16,-53,-44,-18,-44,5,44,-69,-35,23,-70,17
-23,52,1,33,-68,17,52,67,40,-38,45,33
-43,39,27,40,48,-28,58,-70,58,22,-54,44
-32,17,64,-24,-10,-32,55,-56,-7,-58,-53,-39
25,-11,70,58,33,-1,-35,30,-12,-45,11,-68
47,-42,-11,56,-2,44,47,66,25,-8,-23,65
-48,-7,50,48,-50,26,46,69,0,-14,-57,6
:
16,-53,-44,-18,-44,5,44,-69,-35,23,-70,17
47,-42,-11,56,-2,44,47,66,25,-8,-23,65
-23,52,1,33,-68,17,52,67,40,-38,45,33
-43,39,27,40,48,-28,58,-70,58,22,-54,44
-48,-7,50,48,-50,26,46,69,0,-14,-57,6
-32,17,64,-24,-10,-32,55,-56,-7,-58,-53,-39
25,-11,70,58,33,-1,-35,30,-12,-45,11,-68

-6,-5,9,6,-17,-10,-48,41,33,-23
67,78,50,77,47,11,-73,31,1,40
-1,-2,-1,-2,3,2,1,3,5,3
:
-1,-2,-1,-2,3,2,1,3,5,3
-6,-5,9,6,-17,-10,-48,41,33,-23
67,78,50,77,47,11,-73,31,1,40

33,33,24,16,44,-65
17,-15,18,14,-2,20
-24,5,3,6,1,-17
-7,-14,-19,-21,41,22
44,-26,-7,-40,-18,-11
10,-47,-9,10,39,9
-9,28,8,-9,21,10
26,5,23,-7,-1,14
12,-19,16,-10,3,27
6,29,-50,12,16,35
24,-16,-17,-1,-22,13
3,26,-5,-9,-7,20
:
6,29,-50,12,16,35
-7,-14,-19,-21,41,22
24,-16,-17,-1,-22,13
10,-47,-9,10,39,9
44,-26,-7,-40,-18,-11
3,26,-5,-9,-7,20
-24,5,3,6,1,-17
-9,28,8,-9,21,10
12,-19,16,-10,3,27
17,-15,18,14,-2,20
26,5,23,-7,-1,14
33,33,24,16,44,-65

2,-24,48
33,22,-36
9,-30,-17
4,1,-66
-2,21,-22
:
4,1,-66
33,22,-36
-2,21,-22
9,-30,-17
2,-24,48

-26,-2,1,8,4,-11,-7,-25,20,-32,-27
-16,21,2,28,-1,5,5,16,-67,43,-17
41,13,8,-13,13,-8,-30,-42,-1,-27,13
22,-1,4,5,16,3,-8,-30,28,-1,-36
-8,16,-24,27,23,-15,10,-36,24,53,-2
:
-8,16,-24,27,23,-15,10,-36,24,53,-2
-26,-2,1,8,4,-11,-7,-25,20,-32,-27
-16,21,2,28,-1,5,5,16,-67,43,-17
22,-1,4,5,16,3,-8,-30,28,-1,-36
41,13,8,-13,13,-8,-30,-42,-1,-27,13

-32,20,-19,35,47,-3,49,-2,-2,14,-3,-28,-4
3,-33,-12,-47,-53,52,-51,46,45,-31,43,0,56
69,25,-33,1,-5,-10,-5,-6,-5,36,-4,65,-11
:
69,25,-33,1,-5,-10,-5,-6,-5,36,-4,65,-11
-32,20,-19,35,47,-3,49,-2,-2,14,-3,-28,-4
3,-33,-12,-47,-53,52,-51,46,45,-31,43,0,56

-33,6,-33,-26
-23,22,39,-62
35,63,11,30
-20,44,-40,-11
46,10,-29,26
48,1,-38,24
:
-20,44,-40,-11
48,1,-38,24
-33,6,-33,-26
46,10,-29,26
35,63,11,30
-23,22,39,-62
---
19,-40,-27,28,-50
-40,-65,6,20,-5
:
28,-50,19,-40,-27
20,-5,-40,-65,6

-16,-19,-4,2,-6,0,-15,9,8
6,26,-1,-6,-5,13,-4,-9,-4
-48,7,26,-26,52,-46,-17,2,-8
-53,11,18,-30,31,-27,-36,5,-2
-21,79,30,-18,74,-33,-5,-40,-22
-26,-12,-3,-11,-12,5,-28,13,8
-24,22,20,-20,39,-30,-6,-6,-11
-9,-12,4,-10,1,-10,-1,11,-1
13,-30,-26,29,-42,35,-10,6,20
-56,29,31,-25,72,-51,-24,-13,-11
:
9,8,-16,-19,-4,2,-6,0,-15
-9,-4,6,26,-1,-6,-5,13,-4
2,-8,-48,7,26,-26,52,-46,-17
5,-2,-53,11,18,-30,31,-27,-36
-40,-22,-21,79,30,-18,74,-33,-5
13,8,-26,-12,-3,-11,-12,5,-28
-6,-11,-24,22,20,-20,39,-30,-6
11,-1,-9,-12,4,-10,1,-10,-1
6,20,13,-30,-26,29,-42,35,-10
-13,-11,-56,29,31,-25,72,-51,-24

-12,-36,-67,73
-16,2,-62,37
-2,-25,-67,35
-5,-5,-73,80
-15,-36,-9,34
-45,45,-59,33
-24,-1,-71,58
-46,46,-56,34
:
-67,73,-12,-36
-62,37,-16,2
-67,35,-2,-25
-73,80,-5,-5
-9,34,-15,-36
-59,33,-45,45
-71,58,-24,-1
-56,34,-46,46

33,17,0,-21,33,15,-25,56
15,19,-46,-15,31,23,19,12
8,7,7,-20,4,-18,8,52
7,-21,65,-33,-6,8,-11,9
-15,14,-55,14,-12,-9,41,-9
-29,-20,-13,-3,18,-13,47,-58
-6,9,-44,-6,-1,12,42,-15
12,16,-25,-35,-15,29,39,28
:
-25,56,33,17,0,-21,33,15
19,12,15,19,-46,-15,31,23
8,52,8,7,7,-20,4,-18
-11,9,7,-21,65,-33,-6,8
41,-9,-15,14,-55,14,-12,-9
47,-58,-29,-20,-13,-3,18,-13
42,-15,-6,9,-44,-6,-1,12
39,28,12,16,-25,-35,-15,29

15,54,-24,-15,-44
-62,-16,-5,-25,7
-66,-24,-31,-17,-9
45,37,-32,12,-43
-70,-18,-42,-19,-21
-16,51,-6,-35,-27
56,4,-25,36,-23
-25,-51,28,7,46
67,25,33,15,10
:
-15,-44,15,54,-24
-25,7,-62,-16,-5
-17,-9,-66,-24,-31
12,-43,45,37,-32
-19,-21,-70,-18,-42
-35,-27,-16,51,-6
36,-23,56,4,-25
7,46,-25,-51,28
15,10,67,25,33

40,62,34
40,62,34
-38,-65,-35
-55,17,-21
24,-51,-3
65,4,30
58,-14,22
-36,-65,-34
-44,-62,-37
:
62,34,40
62,34,40
-65,-35,-38
17,-21,-55
-51,-3,24
4,30,65
-14,22,58
-65,-34,-36
-62,-37,-44
